One turning vector, and how many ticks it has turned
The counts run from 0 to 562.
[ 95 146 113 104 108 133 170  95 168  98  80 163 134 118  96 108  92 160
  79 133 150 139 142 114 133 149 188 130 150 142  90 123  99 126 106 139
 103 106 155 141 139  89 154 123 105 100 113 167 101 128 133  93 128  92] => 120
[103 120 131 156 104  93 149 101 141  80 109 104  99 132 118 100 106 143
  97 105 149 153 122  84 163 158 163 103 114 143 138 115 143 120 119 165
 103  80 118 106 166  61 147 169  88 114 122 155 110 128 119  96 166 100] => 375
[102 111 133 138  85  85 146  70 146 101  84 146 105 108 103  91  90 157
  90 112 147 146 132 113 142 148 144  91 133 149 138 136 147  92  86 119
 111 118 127 123 141 103 153 173  65 107 112 161 101 127 121 113 139 105] => 544
[119 141 107  94  58 141 133  50 133  78  60 159 121 115 107 110  82 164
  93 102 147 118 143 135  96 126 142 127 117 127 108 139 110 107 117 127
 120 131 136 127 142 110 143 134 118  96  95 167  96 136 133 114 123 102] => 117
[113 140 108 116  53 142 154  74 101  77  67 162 113 114 105 110  94 123
 100 105 141 120 140 126 118 143 161 120  93 101 115 139 108 115 113 132
 111 123 125 132 160 107 167 129 154 101 115 172 107 178 152 119 119 116] => 322
[122 146 107 136 105  98 165  91 117  85 109 179 127 116 122  78  76 113
 117 113 140 129 153 140 136 190 164 101 135 153 120 107 122 124  87 146
 117 113 100 125 134  97 177 159 139  95 118 158 105 145 128 107 127  85] => 516
[ 92 135 109 105  94 130 136  86 165  90  66 173 130 137 101 115 100 162
  66 129 144 137 145 112 116 144 167 124 139 144  88 149 103 113 107 142
 113 109 137 123 142  75 129 129 106  97 117 152 106 128 139  80 138  91] => 119
[117 127 123 149  91  95 164  92 120 100 116 138 119 105 101  98  78 125
  87 120 136 106 130 129 151 178 179 108 122 142 124 100 153 117 134 151
 123  91 119 125 134 103 183 155  70 109 105 161 115 131 104 130 127  80] => 140
[141 123 117 136 145 129 174 106 131  65 100 137 130 108  83 117  85 145
  84  81 122 149 106  92 116 148 137 150 110 128 125  88 152 113 116 127
 125 102 118 102 152  65 132 145 132 108  96 131 117 150 113  95 151  79] => 549
[145 121 134 139 106 103 189  86 140  71 104 112 104 108 126 110  95 139
 119  92 148 142 110 122 149 172 156 111 112 126 156 111 172 114 111 140
 118  94 114 106 147 103 168 169 100 118 107 177  95 161 136 109 127 102] => 377
[ 98 144 107  86 102 108 171 130 138  81 130 152 111 101 133 107  92 115
  62 115 160 173  82 165 139 166 152 127 128 102 122 109 147 155 141 161
 125  99 111 107 171  93 140 104 104 102 103 134 136 137 114 135 158 111] => 56
[121 109 103 105 117 120 179  82 136  94 118 182 129 129 118  97 100 128
 117 140 154 156  89 162 114 162 160 116 124 120 141 124 149 127  99 148
 130 122 145 139 161 107 159 129  83  98 102 156 134 170 122 107 104 103] => 160
[120  92 119 105  84 119 117  79 143  63 120 128 111 138 123  96 131 155
 112 105 148 181 103 119 110 136 127  90  83  97 150 144 128  91  97 125
 117 121 135 129 152  86 135 155  90  93 122 127 153 162 129  73 146 119] => 200
[143 111 135 102 108 113 126 107 120  60 118 112 121 102 140 103 111 134
  85  85 126 159 131 125  87 180 102 126  98 113 114  96 177 109 124 143
 143 103 105 108 129 110 136 162 113  68 126 144  96 144 115  84 156  90] => 211
[128 126 124 154 110  88 166  94 123  83 103 142 108 120 124 115  87 118
  69 101 131 115 126 140 130 167 165 106 105 140 135 118 157 108 133 143
 149  88 109 108 124 105 173 150  60  98 108 148 122 143 117 115 125  73] => 141
[ 93 109 110 137  93  99 119  98 150 114  96 184 111  92  77 104  96 113
 101 101 146 151 137 107 154 147 157 118 131 116 145 121 132 116 121 118
 109 123 124 161 141  56 150 102  81 122 111 114 137 134 109 103 158  95] => 507
[102 102 128 120  90 142 170  78 103  73  97 138 146 138 128  89 106 142
  71 129 123 129 117 130 109 161 147 123 106 139 100 109 111 119  98 176
 123 107 154 122 148  98 149 172 119  65 110 202 106 136 127 119 117 113] => 156
[104  83 122 106  99 124 142 108 109  83 128 129 128 112 131  85 116 122
  91  98 144 180 109 122 134 177  95 138 116 108 141  82 170 119 147 174
 130 114 126 134 149  75 128 121  71  85 113 162 132 129  92 137 175 134] => 401
[ 90 119 131 110 104 102 166 120 153  89  85 110 109 110 131 103 118 125
  42 123 147 161 113 122 135 148 140 112 117 133 121 119 161 126 112 176
 123 109 133  96 172 104 164 143 121  90 131 171  87 140 143 100 166 123] => 17
[ 85 136 124  93  98 108 150 133 153  84 127 108 109 150 143  92 106 142
  76 137 155 164 108 130 132 180 162 116 106 120 104 123 122 145 119 167
  98  80 124 110 171  90 142 148 115  94 138 159 115 126 129  93 166 111] => 224
[114  83 118 100  98 138 126  83 129  92 108 138 138  95  90 103 115 147
  93 106 123 153 108 116 106 131 122 126  93 103 131  96 155 114 134 137
 123 138 171 151 142  88 142 116  62  86  90 141 130 147  93 109 144 109] => 164
[135 128 119 104 113 127 126  83 126  91  96 165 130  86  89 105  90 137
  68  89 126 129 148 119  92 146 132 140 142 133 112  79 131 127 126 134
 144 134 138 141 109  94 150 116 100  73  80 127  99 147 100 106 139  75] => 315
[ 98 135  93 105  76 142 120 118 116  75 103 100 123 104  88  94 113 177
  92 107 138 167 122 123 103 128 142 119  91  89  98 135 134 124 124 141
 112 116 146 104 187  95 137 135 159 116 118 142 139 117 123  82 167 114] => 220
[120 151 122 109  96  83 112  89 115  76 111 188  99 109 141  90 102 110
  69 101 143 155 162 144 107 164 137  96 133 148 114 116 122 122 114 165
 156 113  80 124 114 112 158 125 106  72 119 119 121 138 140  99 145 107] => 281
[138 140 113 121  96  93 137  68  91  88 104 134 114 135 112  91  92 133
 112 127 144 127 135 124  95 164 173  92  99 142 129  99 130 119 123 133
 136 100 121 138 151 122 176 156 108  88 112 133 112 179 129  94 122  69] => 349
[134 127 121 132 109 123 127 107 125  58 118 168 135  83  98 117  95 139
  81  77 109 147 152 119 118 164 145 133 105 126  90 113 130 112 114 110
 130  98  99 123  95  67 128 130 114  88 107 114 135 133 108  89 139  78] => 107
[ 87 125 107 108  93 134 160  86 134  86  95 169 157 118 105  97 102 167
  90 149 127 140 133 141 136 154 169 118 130 145  80 120 101 127  81 142
  97 124 153 140 128 101 148 147 114  75 112 169 112 141 121 104 110  93] => 326
[113 126 108 114 118 126 169 130 156  81 105 133 133 108  92 114 121 146
  87 130 151 179 113  94 128 154 172 131  97 109 105 124 142 128  95 131
 100  93 143 119 173  89 150 122 136  99 130 141 110 183 151  55 129  92] => 189
[132  98 137 122 108 104 144  95 110  64 128 110 139 113 141  86 115 138
  97  99 110 151 132 128 110 188 114 114 103 138 122 102 154 105  85 162
 135 107 122 108 117 104 158 185 118  64 126 159 117 120 104  96 146 103] => 5
[ 88 132 105  92  63 136 132 111 119  79 106  84 124  99 102  85 109 189
  81 117 132 153 128 130 112 138 149 123  96  97  94 111 136 136 126 152
  98 120 153 106 174 115 154 136 140  98 122 164 112 112 108 106 163 117] => 221
[127 126 118 119  97  96 129  88  92  80  80 156 112 109 130  92 126 119
  78 123 149 163 133 124  90 145 133  98  89 117 129 104 160 115 113 134
 140 119 111 138 164 126 153 134 115  79 115 134 112 204 168  98 117 114] => 556
[114 163 101  74  75 129 128  95 151  64 108 114 124 107  98 103 110 185
 103 105 140 159 133 134 102 135 147 116 119 102 103 129 108 129  93 110
 103 116 128 115 160 105 142 142 161  99 125 135 109 135 139  73 156 103] => 50
[121 136 134 104  85 107 152 101 181  91 120 144 106  74 107 103 106 152
  99  83 155 155 141 126 180 143 163 110 164 130 136 121 124 131  84 125
 106 118 114 120 108  73 173 121  98 113  98 152 112 124 116 116 151 120] => 272
[125 123  99 125 103 119 139  77 124 113  62 187 118  89  79  79  96 129
 107 104 159 158 164 106 127 141 133 125 151 138 134 104 156 112 111 161
 147 140 137 150 146 104 164 116 120  95 106 165  87 147 119 110 141 111] => 148
[125 111 121  73 114 116 174 115 154  53 144 144 113 137 158 113 108 115
  93 106 162 185  85 164 120 183 134 132 115 101 135 128 146 132 110 140
 118  91 109 114 159  95 128 133 114  91 121 151 130 167 130  80 145 112] => 227
[124 120 131 142  71 130 139 100 103  71  93 111 133  91  97 115  94 131
  89  84 105 107 154  88 144 162 147 120  96 126 111 104 110 115  95 130
 109 107 119 119 119  75 171 164 126  94 114 160 102 137 110 123 137  89] => 512
[106 123 107 138  92 146 156 102  90  73  77 131 131 110  95 110 120 134
  48 111 121 137 123 106 112 120 150 104  64 111 106 131 135 115 118 152
 129 116 144 108 160  98 153 140 128  89 114 157 128 154 149 109 118 106] => 153
[ 90  84 131 120 120 138 153 111 100  67 111 150 152 146 146  97 119 112
  86 124 126 156 127 102 117 189 123 140  99 120  93 107 124 112 116 166
 113  99 131 142 154  72 124 151 110  66 137 169 119 162 123 101 133 111] => 363
[ 96 108 146  56  70 120 104  86 146  87 124 142 123 100 142 102 121 145
 111 102 144 169 147 130 135 172 110 132 136 109 111  99 107 120 101 131
  98 124 117 168 118  88 129 120  99  78 129 149  98 144 110 100 171 139] => 62
[115 103 120  93  93 131 131  74 139  78 117 178 132 149 130 123  84 100
 121  99 127 139 113 129 110 181 126 142 119 127 140 112  87 111 111 122
 112 125 131 143 133  48 116 127  91  85 110 130 133 141 105  90 147  96] => 503
[129 113 121  91 137 136 176 111 146  64 148 122 144  95 118 116 123 162
  79 118 136 190  76 142 116 142 142 126 103  96 123  98 161 136 101 133
 121 103 146 115 148  91 140 121  92  84 100 133 138 167 110  96 134 101] => 397
[115 124 105 144 105 108 168 114 155 101 126 106 105  78  97  92  91 147
 113 105 147 171 116 138 173 164 161 121 135 127 139 103 185 133 115 144
 106 102 131 105 157  93 181 139  93 130 103 163 111 117 103 116 163  97] => 206
[ 85 113 114 103  80 149 151 129 114  57 120 114 135  88 130 105 121 156
  55 101 118 168 118 151 126 151 129 131  87  89  72 125 145 126 121 163
 109 112 130 113 146 102 133 131 126  83 118 171 125 113 119 119 137 133] => 428
